data =
[[129 129 115 137 120 141 136 125 117]
 [129 129 107 139 117 146 136 125 113]
 [129 129 107 139 117 145 136 125 112]
 [129 129 108 139 117 146 136 125 113]
 [129 129 114 137 117 139 134 125 116]
 [129 129 113 137 117 140 134 125 114]
 [129 129 112 137 117 139 134 125 115]
 [129 129 115 138 121 144 136 127 116]
 [129 129 115 138 121 143 136 127 116]
 [129 129 107 139 116 145 136 125 112]
 [129 129 107 139 116 146 136 125 111]
 [129 129 107 139 117 146 136 125 112]]
Indices start at 0.
What is the entry at row 0, column 1? 129
The entry in the bottom-left corner is 129
What is the entry at row 2, column 0? 129
What is the entry in row 1 and column 0? 129
What is the top-left entry? 129
What is the top-right entry? 117
What is the entry in the bottom-right corner? 112
The entry in row 1 and column 1 -> 129
What is the entry at row 2, column 1? 129
The entry at row 1, column 2 is 107
What is the entry at row 0, column 2? 115

Read these off the row that follows.
1) Give the 2nd largest entry.
2) Give the entry just right of 137.
3) Give the second entry from the left.
4) Give the maximum.
5) Give the fifth-last entry.
104,123,140,118,147,104,136,133,146,136,128,111,122,137,138,123
1) 146
2) 138
3) 123
4) 147
5) 111

m =
[[136 151 129 115 134 134 157 121 106 128 156]
 [112 145 119 121 138 104 120 111 105 141 133]
 [133 156 131 139 126 114 126 128 125  98 122]
 [118 131 124 124 125 134 131 138 126 131 119]
 [140 119 138 112 117 119 142 134 139 129 130]
 [109 112 134 134 110 139 115 129 138 100 142]
 [123 109 125 133 118 124 125 139 128 129 101]
 [114 120 133 118 145 145 120 119 121 136 117]
 [150 133 127 141 122 111 141 117 131 111 135]
 [146 134 107 139 120 115 140 152 140 125 118]
 [134 125 146 136 116 128 126 123 135 131 136]
 [128 145 116 139 110 129 143 122 100 120 138]]
Indices start at 0.
The entry at row 0, column 0: 136
The entry in the bottom-left corner is 128
The bottom entry of the column that holds the largest entry?
A: 143
The entry at row 1, column 0?
A: 112
The entry in the top-right corner: 156
The entry directly below the smallest entry?
A: 131
The entry just left of the smallest entry?
A: 125
The entry at row 0, column 2: 129
The entry directly above 98 is 141
The entry in the bottom-right corner?
A: 138
The entry at row 2, column 0 is 133
The entry at row 0, column 1?
A: 151
The entry at row 1, column 1: 145
The entry directly below 152 -> 123
The entry just left of the largest entry?
A: 134
The entry just right of 104?
A: 120
The entry just left of 130?
A: 129
The maximum: 157
